Each row is where one point has got to under a steady rotation. How many ticks took it there?
The counts run from 0 to 215.
[-3.260,-0.531,3.279,2.524,-0.152,1.686,0.626,-2.294,-1.645,0.185,2.905,0.537,0.312,-0.668,1.289,1.609,-2.037,-1.264,1.269,0.416,-0.896,1.875,3.813,-2.130,0.781,1.504,-2.819,1.487,-2.863,-5.791,-1.295,-2.796,-1.751,-2.380] | 178
[-1.050,-0.777,2.555,2.982,4.502,-2.387,-2.605,-0.269,-3.672,5.124,2.929,3.117,-0.151,-0.377,0.211,3.120,-0.994,-1.790,0.630,-2.607,-1.802,0.969,1.137,0.787,3.589,-0.034,-0.465,0.872,-1.932,-1.664,-0.808,-0.631,1.913,-0.505] | 198
[0.273,1.184,0.834,0.126,0.854,-3.006,-1.801,-0.394,-3.137,6.696,2.903,0.931,2.813,-0.244,-3.111,0.846,1.637,-3.190,0.944,-3.445,0.436,1.311,-1.542,1.355,1.309,-0.954,2.937,3.139,-0.303,0.882,-0.241,0.690,1.872,-2.977] | 215
[-1.905,-0.263,2.944,1.171,3.138,0.345,1.854,-2.362,-2.745,-0.559,1.500,-0.866,0.943,-1.301,2.269,0.210,-1.612,-4.342,0.563,-0.110,-3.133,1.748,2.911,-2.771,-0.230,-0.476,-2.906,-1.356,-3.309,-5.191,0.546,-1.857,-0.040,-2.273] | 192
[0.209,0.653,2.060,-0.271,-1.258,-1.844,0.750,-0.221,0.145,2.195,2.233,-2.758,1.894,-1.829,-2.852,0.688,3.498,-5.601,1.303,-1.889,1.680,1.168,-3.418,-2.056,1.834,-4.526,-2.009,2.712,-1.499,-3.029,0.747,-1.643,-1.336,-2.566] | 129
[-0.375,-1.313,1.433,2.566,3.256,-4.908,-0.776,0.355,-1.684,1.869,4.030,-1.772,3.786,-2.090,-2.634,1.189,-1.379,1.488,-3.142,-1.039,-1.642,0.183,2.256,0.485,-0.249,2.421,0.305,2.767,-2.966,-3.579,-1.562,-0.995,0.318,-3.151] | 80
[-1.774,0.503,1.371,1.586,-1.615,0.399,-0.964,-1.271,0.175,3.913,1.473,-1.859,-1.837,-1.006,-0.959,2.708,1.535,-4.122,0.186,-1.338,2.333,2.953,0.120,-2.150,2.536,-5.055,-2.047,0.851,-2.253,-4.296,1.156,-0.354,-0.747,-2.877] | 131
[-0.529,1.969,-1.906,2.777,-0.657,-1.364,2.140,-2.305,0.181,5.583,1.249,0.596,-2.628,0.467,2.593,3.447,-1.253,-3.118,1.227,0.312,-3.367,3.927,2.353,-0.352,3.181,-3.579,-1.876,-1.625,-0.466,-1.483,-0.177,-1.720,0.076,-0.825] | 119
[-1.302,2.620,1.465,1.016,-0.219,-0.133,2.799,-3.005,1.175,0.879,1.909,-1.684,2.336,-1.811,1.428,-1.031,0.209,-3.180,-1.510,0.717,-0.788,0.851,3.203,-3.540,-0.167,-0.551,-1.623,1.528,-5.431,-3.594,-1.270,-0.385,-1.159,-4.514] | 14
[-1.847,-0.646,3.551,-0.822,-1.235,2.086,1.593,-2.280,-1.634,-0.424,2.852,-1.552,1.843,-0.523,-0.284,-0.762,-0.193,-3.465,5.349,0.628,0.765,0.188,1.560,-2.608,-1.707,1.636,-1.579,2.435,-0.770,-5.473,-0.769,-2.906,-1.888,-3.292] | 176
[0.224,-1.080,1.477,-1.326,-0.562,-0.908,3.302,0.669,-2.964,4.926,2.064,-1.392,0.778,0.521,-0.471,-0.533,-0.759,-7.238,3.927,-2.418,-0.854,0.295,0.007,0.333,-1.528,-1.058,2.397,0.800,2.130,-2.179,1.256,0.252,0.715,0.525] | 56
[0.487,1.977,1.119,-0.591,3.356,-5.594,4.568,3.221,2.391,4.843,2.396,-1.871,-0.456,-2.814,-1.526,-1.414,-0.101,-2.267,-1.324,-0.098,-2.231,-1.796,-0.358,-0.859,1.753,-0.190,0.217,1.359,-0.748,-1.999,-1.403,1.048,1.089,-0.742] | 140
[0.559,-1.524,1.885,1.762,1.479,-2.044,2.460,2.378,-1.947,6.165,2.175,1.016,1.168,-0.909,2.404,1.625,-0.802,-5.784,0.414,-3.478,-0.367,0.162,0.529,2.636,0.163,-0.893,2.922,1.017,-0.725,-2.195,1.119,0.722,0.883,1.886] | 54
[-2.078,0.316,0.012,0.605,-3.009,-2.974,-0.917,-2.226,-1.031,4.285,4.101,1.355,0.813,0.451,-3.514,0.030,1.120,-1.549,1.422,0.493,-2.881,0.740,3.285,-2.416,2.966,-0.897,-1.281,3.152,-2.729,2.184,-2.810,-0.306,-0.306,-1.225] | 3
[-1.438,0.806,-1.301,0.119,-3.537,-2.408,2.946,-0.599,-0.468,5.945,2.701,0.809,-1.284,0.887,-2.372,0.754,0.468,-4.421,0.571,-0.539,-3.518,2.334,1.514,-1.939,3.397,-3.022,-0.464,0.615,0.662,1.345,-1.736,0.771,-0.705,0.278] | 135
[-2.117,-1.300,2.626,3.384,-0.696,-0.044,1.447,-2.432,-1.994,0.728,2.954,1.672,1.108,-0.934,1.753,2.246,-2.569,-1.416,0.310,-0.469,-2.507,2.039,4.085,-0.967,1.371,2.131,-2.839,2.039,-3.518,-4.483,-1.530,-1.896,-1.817,-1.121] | 179
[-0.482,1.625,2.463,-1.807,2.271,-1.470,1.725,1.145,1.878,4.493,2.598,-3.295,-0.618,-1.447,-1.534,-1.945,-1.097,-0.999,3.350,0.562,2.852,-3.222,1.027,-1.648,-0.999,1.491,2.012,3.369,-0.024,-4.550,-0.885,-0.478,0.244,-3.718] | 157
[0.855,-1.378,1.770,-0.150,0.371,-2.119,3.334,1.717,-2.690,6.333,1.778,-0.110,1.636,-0.299,1.426,-0.172,-1.071,-7.106,2.398,-3.073,-1.002,-0.058,-0.103,1.529,-0.846,-1.127,3.108,1.455,0.764,-1.538,1.260,0.573,0.718,1.084] | 55
[0.625,1.504,2.518,-2.372,0.741,-4.227,3.098,2.082,0.775,3.008,2.419,-3.484,1.447,-2.372,-4.033,-2.561,1.698,-4.115,0.716,-0.714,1.230,-1.986,-2.014,-2.050,0.492,-1.210,0.802,2.876,-0.439,-2.725,0.081,0.077,0.083,-2.752] | 142
[1.049,-0.111,2.488,0.012,2.581,-1.889,4.545,0.072,1.282,2.699,2.171,-1.988,2.324,-2.176,4.120,-1.665,-1.893,-3.351,3.279,0.132,-0.255,-2.416,1.947,-0.118,-2.957,1.881,0.798,2.142,-2.163,-4.601,-0.736,-2.188,0.714,-1.200] | 173
[0.888,0.465,0.841,1.943,1.911,-1.391,-3.599,-2.237,-0.012,3.256,2.074,-2.434,2.791,-0.929,0.988,3.033,0.380,0.763,2.259,-0.967,2.861,1.324,-0.655,1.018,0.199,-0.649,0.037,3.031,-1.958,-4.869,-0.198,-3.688,-0.511,-5.257] | 98
[-1.660,0.703,0.576,0.509,-1.105,-2.598,-1.678,-1.903,-1.044,6.032,4.352,1.300,-1.335,0.553,-3.787,0.080,0.603,0.319,2.276,0.208,-1.732,-0.152,3.012,-2.188,3.827,-0.929,-0.497,3.269,-1.030,1.742,-3.718,-0.351,0.610,-1.869] | 4
[0.393,2.610,-1.764,0.548,2.914,-4.964,4.132,-1.876,0.735,2.507,1.289,-0.514,1.815,-0.322,1.418,1.021,-1.616,-1.188,1.374,1.488,-5.603,1.936,0.793,0.189,1.943,1.661,-2.082,-1.385,0.363,-0.689,-2.294,-3.523,0.563,-1.966] | 107
[1.536,-0.468,-2.765,2.129,-1.081,-1.229,1.197,-2.953,-0.995,6.081,2.550,-2.112,2.465,0.115,2.905,1.070,-2.228,-2.203,0.712,0.234,-2.604,1.851,4.827,0.885,-2.877,0.062,3.069,0.529,-1.834,-0.911,-0.179,-1.173,0.998,-2.040] | 87
[-0.156,-2.967,2.255,3.170,1.918,-3.799,-1.041,1.946,-2.567,4.948,3.606,0.150,2.700,-1.639,-1.194,2.068,-1.050,-2.036,-2.446,-3.460,-0.527,0.163,1.790,1.438,0.479,-0.006,2.452,2.623,-2.240,-3.104,0.133,0.867,0.811,-0.309] | 67
[0.265,2.476,1.417,-0.745,3.746,-4.543,-0.039,-1.217,-0.056,1.451,1.684,-1.434,1.283,-1.043,-2.099,0.915,0.989,-0.210,4.091,0.545,-1.139,0.382,-3.466,0.167,1.996,0.680,-3.071,1.181,1.678,-3.321,-1.813,-4.753,0.029,-3.963] | 110
[-1.769,-1.324,1.933,-0.261,2.106,-2.537,4.641,0.663,-3.634,0.048,2.203,-1.485,1.197,-0.915,-2.667,-0.320,-2.314,-4.500,-1.837,-1.135,-5.006,1.327,2.223,-2.643,-1.082,1.505,-1.343,-1.127,-0.189,-4.156,-0.228,0.412,-0.206,-0.899] | 61
[0.301,1.417,1.967,-2.044,0.891,-2.915,2.492,2.221,1.036,4.937,3.136,-2.595,-0.259,-1.004,-2.768,-2.693,0.179,-1.255,3.430,0.754,1.911,-3.698,0.071,-0.982,-0.438,1.966,2.970,3.773,1.288,-2.448,-2.073,-0.072,0.633,-2.832] | 156
[-0.091,2.941,2.015,-0.975,0.193,-0.048,6.283,-2.710,0.420,0.982,0.519,-0.181,3.169,-1.455,3.191,-1.762,-0.526,-5.477,1.236,0.627,-1.055,0.805,0.776,-1.594,-0.794,0.839,-0.900,1.250,-2.919,-3.254,-1.717,-0.769,-1.818,-3.649] | 28
[-0.075,1.175,2.864,-0.154,2.235,-0.753,2.596,0.957,2.603,3.265,2.553,-3.439,-0.224,-2.440,-0.035,-1.713,-1.399,-1.181,1.292,0.503,2.733,-2.495,1.670,-1.859,-1.341,0.873,1.105,2.789,-1.273,-6.209,-0.348,-0.188,-0.085,-3.955] | 158
[0.499,2.083,1.703,0.600,5.541,-5.376,2.156,1.151,1.964,2.559,1.582,-2.672,-0.056,-2.968,-0.094,0.747,1.065,-2.029,-0.684,-1.101,-0.992,-0.228,-2.154,-1.227,2.361,-2.362,-2.301,-0.101,-1.339,-4.431,0.336,-1.211,0.702,-1.840] | 126
[1.097,0.801,1.316,2.567,2.642,-3.799,0.134,-1.297,1.697,1.935,1.430,-1.555,3.192,-2.655,2.505,2.674,1.423,-2.063,-0.071,-1.505,1.101,1.989,-2.188,1.181,1.819,-2.821,-2.729,1.741,-3.180,-4.602,0.300,-3.174,-0.670,-2.760] | 113
[-2.309,-0.802,4.378,1.894,2.314,-1.446,-1.234,2.417,-3.541,4.815,2.948,2.824,-0.235,0.137,-2.862,2.976,-0.261,-1.845,1.967,-3.471,1.137,1.304,-1.181,1.052,3.573,0.817,-0.175,2.545,1.090,-3.776,-0.436,0.285,-0.520,-0.289] | 51
